In the data rows, 128 means zero.
The table:
149 88 117 83 155 136 103 100 146 147 149 135 121 113 121 125 131 121 124 138 155 165 84 101 159 144 131 136 121 113 74 113
88 77 119 116 180 131 121 127 102 153 147 100 73 104 164 88 173 172 128 113 123 135 132 108 150 112 135 165 150 99 98 135
131 171 160 165 68 83 129 170 158 133 69 143 123 205 164 126 120 145 165 142 145 93 165 171 136 149 131 112 80 183 203 146
133 166 95 128 76 110 127 117 151 108 96 147 133 141 105 151 107 114 146 162 137 91 158 110 135 135 107 115 105 144 160 160
178 88 105 38 130 158 142 115 111 100 173 188 134 55 144 131 105 103 156 103 146 66 28 26 168 171 120 166 144 75 123 120
110 175 123 204 76 99 158 137 156 93 112 126 153 174 107 130 113 125 159 138 130 114 186 163 103 179 141 109 119 185 210 127
87 123 115 138 158 128 142 141 109 149 158 139 63 147 120 75 142 151 142 113 115 120 127 116 171 99 133 189 159 106 130 130
149 83 136 118 162 169 113 104 81 121 143 84 84 118 143 139 175 92 75 93 113 136 112 132 149 103 146 144 144 82 84 88
132 150 185 144 59 96 134 182 186 131 91 116 143 160 122 111 113 109 145 134 153 121 161 141 116 127 139 107 104 180 189 121
156 101 134 87 150 134 108 97 86 100 177 113 120 69 133 162 144 120 107 103 118 129 76 100 134 149 164 115 139 99 77 81
47 255 165 255 255 103 134 245 246 207 111 74 255 229 7 24 67 133 51 206 68 255 109 255 0 8 91 91 170 198 52 175
111 102 103 87 131 122 114 120 120 178 161 106 75 114 143 96 125 159 71 101 107 107 122 130 169 79 139 172 129 102 82 115
145 82 131 97 146 162 108 76 113 125 137 119 98 144 147 133 129 107 127 148 103 167 97 120 138 116 108 142 158 103 99 117
124 104 137 143 125 117 133 189 162 157 115 124 90 141 142 82 91 148 155 102 132 103 162 125 124 160 82 152 137 144 138 118
160 93 131 111 167 150 123 123 112 131 143 132 106 105 158 123 123 155 99 116 107 139 108 127 136 109 117 152 139 99 79 112
122 154 126 164 65 90 152 124 157 140 75 147 152 169 114 136 138 116 133 154 138 100 177 141 139 120 122 97 78 195 200 152
133 93 119 48 148 160 116 97 70 97 145 127 121 76 112 190 144 121 106 86 123 136 99 124 124 167 168 100 140 79 87 94
151 78 112 103 161 156 135 74 64 114 148 148 141 58 132 156 146 118 115 106 120 140 85 124 133 136 183 100 161 74 88 110
119 105 117 95 144 151 110 138 127 143 149 105 109 146 147 137 135 138 127 139 134 148 116 135 123 128 106 188 136 121 98 145
149 153 154 134 69 117 128 121 128 98 96 159 110 144 131 163 110 111 150 161 163 90 176 129 119 171 120 95 108 166 199 142
147 166 80 107 62 134 158 104 131 87 117 133 140 88 112 157 141 137 170 148 163 77 147 77 155 146 89 120 81 129 161 162
112 77 132 64 187 159 124 91 97 129 151 116 116 78 146 146 133 137 117 96 134 124 134 106 157 95 136 103 161 73 95 109
111 199 147 163 65 80 134 149 133 101 84 161 152 163 131 164 139 113 175 141 116 81 183 180 90 142 136 72 79 193 220 172
The rows fall into hidden groups. There are 3 groups. Groups can overlap: rows of different groups may look alike. Groups are numbered from 0 in the order they first appear among the rows asked about.
Rows drawn again from the table, each followed by its group:
149 153 154 134 69 117 128 121 128 98 96 159 110 144 131 163 110 111 150 161 163 90 176 129 119 171 120 95 108 166 199 142 0
149 88 117 83 155 136 103 100 146 147 149 135 121 113 121 125 131 121 124 138 155 165 84 101 159 144 131 136 121 113 74 113 1
131 171 160 165 68 83 129 170 158 133 69 143 123 205 164 126 120 145 165 142 145 93 165 171 136 149 131 112 80 183 203 146 0
145 82 131 97 146 162 108 76 113 125 137 119 98 144 147 133 129 107 127 148 103 167 97 120 138 116 108 142 158 103 99 117 1
110 175 123 204 76 99 158 137 156 93 112 126 153 174 107 130 113 125 159 138 130 114 186 163 103 179 141 109 119 185 210 127 0
149 83 136 118 162 169 113 104 81 121 143 84 84 118 143 139 175 92 75 93 113 136 112 132 149 103 146 144 144 82 84 88 1
87 123 115 138 158 128 142 141 109 149 158 139 63 147 120 75 142 151 142 113 115 120 127 116 171 99 133 189 159 106 130 130 0
132 150 185 144 59 96 134 182 186 131 91 116 143 160 122 111 113 109 145 134 153 121 161 141 116 127 139 107 104 180 189 121 0
47 255 165 255 255 103 134 245 246 207 111 74 255 229 7 24 67 133 51 206 68 255 109 255 0 8 91 91 170 198 52 175 0
119 105 117 95 144 151 110 138 127 143 149 105 109 146 147 137 135 138 127 139 134 148 116 135 123 128 106 188 136 121 98 145 0
178 88 105 38 130 158 142 115 111 100 173 188 134 55 144 131 105 103 156 103 146 66 28 26 168 171 120 166 144 75 123 120 2
133 93 119 48 148 160 116 97 70 97 145 127 121 76 112 190 144 121 106 86 123 136 99 124 124 167 168 100 140 79 87 94 2
124 104 137 143 125 117 133 189 162 157 115 124 90 141 142 82 91 148 155 102 132 103 162 125 124 160 82 152 137 144 138 118 0
151 78 112 103 161 156 135 74 64 114 148 148 141 58 132 156 146 118 115 106 120 140 85 124 133 136 183 100 161 74 88 110 2
111 199 147 163 65 80 134 149 133 101 84 161 152 163 131 164 139 113 175 141 116 81 183 180 90 142 136 72 79 193 220 172 0
133 166 95 128 76 110 127 117 151 108 96 147 133 141 105 151 107 114 146 162 137 91 158 110 135 135 107 115 105 144 160 160 1
160 93 131 111 167 150 123 123 112 131 143 132 106 105 158 123 123 155 99 116 107 139 108 127 136 109 117 152 139 99 79 112 1
156 101 134 87 150 134 108 97 86 100 177 113 120 69 133 162 144 120 107 103 118 129 76 100 134 149 164 115 139 99 77 81 2
111 102 103 87 131 122 114 120 120 178 161 106 75 114 143 96 125 159 71 101 107 107 122 130 169 79 139 172 129 102 82 115 1
147 166 80 107 62 134 158 104 131 87 117 133 140 88 112 157 141 137 170 148 163 77 147 77 155 146 89 120 81 129 161 162 1
122 154 126 164 65 90 152 124 157 140 75 147 152 169 114 136 138 116 133 154 138 100 177 141 139 120 122 97 78 195 200 152 0
112 77 132 64 187 159 124 91 97 129 151 116 116 78 146 146 133 137 117 96 134 124 134 106 157 95 136 103 161 73 95 109 2
88 77 119 116 180 131 121 127 102 153 147 100 73 104 164 88 173 172 128 113 123 135 132 108 150 112 135 165 150 99 98 135 0
